In the data rows, 128 means zero.
Some points, each followed by its number:
[117 111 100 131 122 136 148 141 139 169 111 178 120 126 60 116 144 134 142 151 105 117 96 144] 0
[133 134 132 132 126 96 122 116 108 120 147 106 148 154 146 96 126 136 142 131 110 99 135 120] 1
[137 188 96 134 121 107 140 108 141 97 135 143 138 115 167 144 161 166 113 138 143 104 168 150] 2
[140 111 78 125 89 88 153 102 187 111 117 139 129 120 125 113 98 88 117 148 99 92 112 122] 3
[60 75 143 94 76 185 126 140 125 73 166 119 150 139 135 150 67 139 98 111 123 161 131 91] 4
[90 86 160 104 120 124 98 174 115 60 146 129 133 130 154 175 45 142 87 117 117 140 157 109] 5
[54 62 160 95 78 108 77 117 149 125 148 166 176 117 130 141 11 77 96 118 106 136 175 90] 6
[44 103 159 21 101 106 155 139 123 117 140 144 144 107 141 208 42 121 119 145 106 165 155 96] 7
[72 53 138 78 96 123 87 137 152 140 154 156 91 114 138 140 109 145 47 81 119 125 106 103] 8
[98 130 164 116 128 125 79 122 123 116 142 120 123 104 119 149 107 97 105 99 107 121 137 131] 9
[136 126 131 109 165 161 157 164 96 165 137 75 160 180 149 160 135 143 173 148 150 102 100 158] 10
[122 142 157 104 136 109 118 112 143 109 145 132 131 141 149 147 141 111 151 116 132 120 181 102] 11
[136 103 149 137 111 162 129 141 154 131 104 123 109 157 124 75 164 177 161 119 195 161 112 172] 12
[110 119 129 114 108 115 92 104 117 88 152 155 136 104 182 126 108 134 66 119 143 114 133 119] 13
[165 143 117 161 146 192 213 108 174 179 85 107 134 105 128 103 101 197 136 169 123 188 35 164] 14
[168 147 147 146 146 143 175 126 144 155 142 60 157 135 85 81 139 145 115 173 156 151 53 175] 15
[158 130 113 162 122 106 142 131 109 153 121 135 136 155 122 75 140 150 135 152 130 66 88 135] 16
[165 149 108 162 116 130 190 154 109 165 143 98 118 168 138 125 148 139 168 177 185 137 62 144] 17
[113 150 57 117 117 104 130 162 128 153 145 104 158 168 92 126 129 129 108 152 109 140 109 113] 18
[99 163 133 115 159 135 119 175 66 89 163 92 176 190 163 187 108 114 118 150 97 153 128 166] 19
[181 149 139 142 157 143 156 121 133 154 135 68 165 126 120 75 164 136 139 175 155 135 85 159] 20
[199 184 144 207 195 137 161 76 105 160 118 148 181 160 152 74 142 84 163 150 129 127 117 146] 21
[155 145 114 173 100 114 138 125 119 103 88 99 89 183 88 98 203 184 138 133 141 137 130 95] 22
[145 189 92 104 110 75 128 107 135 78 149 159 152 112 167 179 155 178 146 133 128 114 187 172] 23
[116 98 135 95 135 53 43 155 81 62 139 134 159 63 163 131 122 106 107 118 108 157 164 78] 24
[96 136 138 105 122 86 70 109 92 63 158 172 134 87 199 142 66 111 41 116 136 117 176 108] 25
[83 138 120 105 112 83 33 100 113 90 161 116 155 83 156 184 68 123 78 67 86 153 200 86] 26
[134 109 100 96 146 157 117 103 126 148 143 110 148 144 155 143 144 163 136 138 157 131 81 155] 27
[133 126 111 118 118 102 41 103 121 81 130 181 136 87 130 132 122 128 70 62 109 111 176 96] 28
[94 79 182 113 157 163 104 93 123 101 202 89 135 121 120 149 152 125 95 93 118 168 147 123] 29
[159 148 115 158 135 133 170 127 118 160 129 118 133 141 145 134 149 141 172 153 161 129 66 137] 30
[147 159 112 81 185 93 178 59 148 177 46 142 99 136 113 145 161 140 195 154 125 67 76 142] 31
[102 115 139 70 153 108 79 100 154 123 114 108 130 126 150 140 132 109 119 54 95 127 127 137] 32
[164 159 100 159 145 122 197 58 98 153 66 182 153 118 69 102 151 125 154 148 159 54 105 146] 33
[97 122 130 128 79 124 124 121 171 103 138 114 119 87 141 134 133 90 121 130 121 122 126 105] 34
[127 176 146 127 148 140 157 128 116 107 121 110 119 111 133 140 144 123 153 131 160 118 125 139] 35
[136 98 122 133 97 132 142 129 173 125 108 132 112 152 120 95 136 138 145 135 158 133 113 159] 36
New points follow, each followed by the number of its nearest point above by angle.
[126 126 101 87 135 102 114 91 120 127 106 144 100 131 91 182 178 119 180 142 80 111 110 121] >> 31
[83 169 153 107 93 104 99 166 198 118 139 149 85 102 132 170 132 121 143 124 128 155 125 105] >> 34
[55 73 125 97 78 117 76 116 174 135 161 174 76 74 139 123 121 145 19 66 121 91 93 102] >> 8
[134 158 114 113 162 179 194 178 94 167 147 61 165 211 141 137 140 135 195 178 145 73 83 157] >> 10
[132 104 184 159 163 130 110 106 153 103 180 133 109 117 116 142 153 134 132 100 118 102 143 132] >> 29
[109 155 160 132 122 98 62 133 127 122 110 150 117 95 113 149 86 90 119 98 103 86 135 141] >> 9
[118 122 75 119 110 150 110 126 146 131 108 126 132 118 73 180 144 122 130 126 117 114 169 140] >> 0
[92 82 100 113 109 113 140 139 134 175 115 216 139 130 25 142 125 116 143 147 99 106 115 130] >> 0
[139 91 75 90 102 77 105 136 104 92 129 113 129 125 116 133 125 99 151 131 121 143 142 24] >> 24
[151 117 88 118 143 178 143 93 115 180 134 120 156 156 148 143 161 190 166 192 193 120 59 177] >> 27
[141 141 107 82 144 82 121 62 152 157 72 182 87 113 58 190 198 99 207 158 60 84 112 129] >> 31
[102 135 169 107 127 131 132 134 105 79 127 89 173 131 133 143 114 163 135 139 155 141 104 162] >> 19
[94 93 148 124 69 128 99 143 182 91 188 87 100 74 151 133 117 77 74 97 84 157 151 119] >> 34
[118 118 140 158 99 101 118 143 202 110 93 177 97 102 112 159 104 126 152 106 137 179 123 107] >> 34
[125 138 113 77 137 112 149 107 139 139 81 128 111 140 118 145 146 142 158 136 125 84 109 125] >> 31
[121 158 34 132 110 89 127 134 117 155 134 152 126 140 80 133 158 108 121 153 112 154 116 129] >> 18
[90 77 162 122 110 121 95 184 159 74 140 139 111 112 161 180 43 141 72 114 119 148 149 99] >> 5
[35 28 147 99 54 199 119 149 119 56 179 108 142 117 122 157 26 131 115 118 115 180 112 90] >> 4
[117 156 139 81 134 88 118 106 130 92 110 146 139 130 145 131 137 65 177 118 135 114 197 93] >> 11
[139 150 165 118 169 117 140 65 165 198 52 153 138 136 122 122 184 118 201 128 136 84 113 191] >> 31
[113 158 11 124 102 100 123 170 131 152 144 142 146 157 56 136 145 110 103 158 93 160 102 112] >> 18
[170 126 97 155 113 140 169 64 132 142 63 122 93 130 23 99 158 78 135 191 121 72 114 130] >> 33
[124 99 124 117 122 75 76 137 98 68 129 121 148 73 154 134 129 96 118 130 126 139 158 94] >> 24
[139 161 104 110 141 99 159 135 117 111 117 179 96 96 96 121 129 141 146 98 153 110 146 122] >> 33
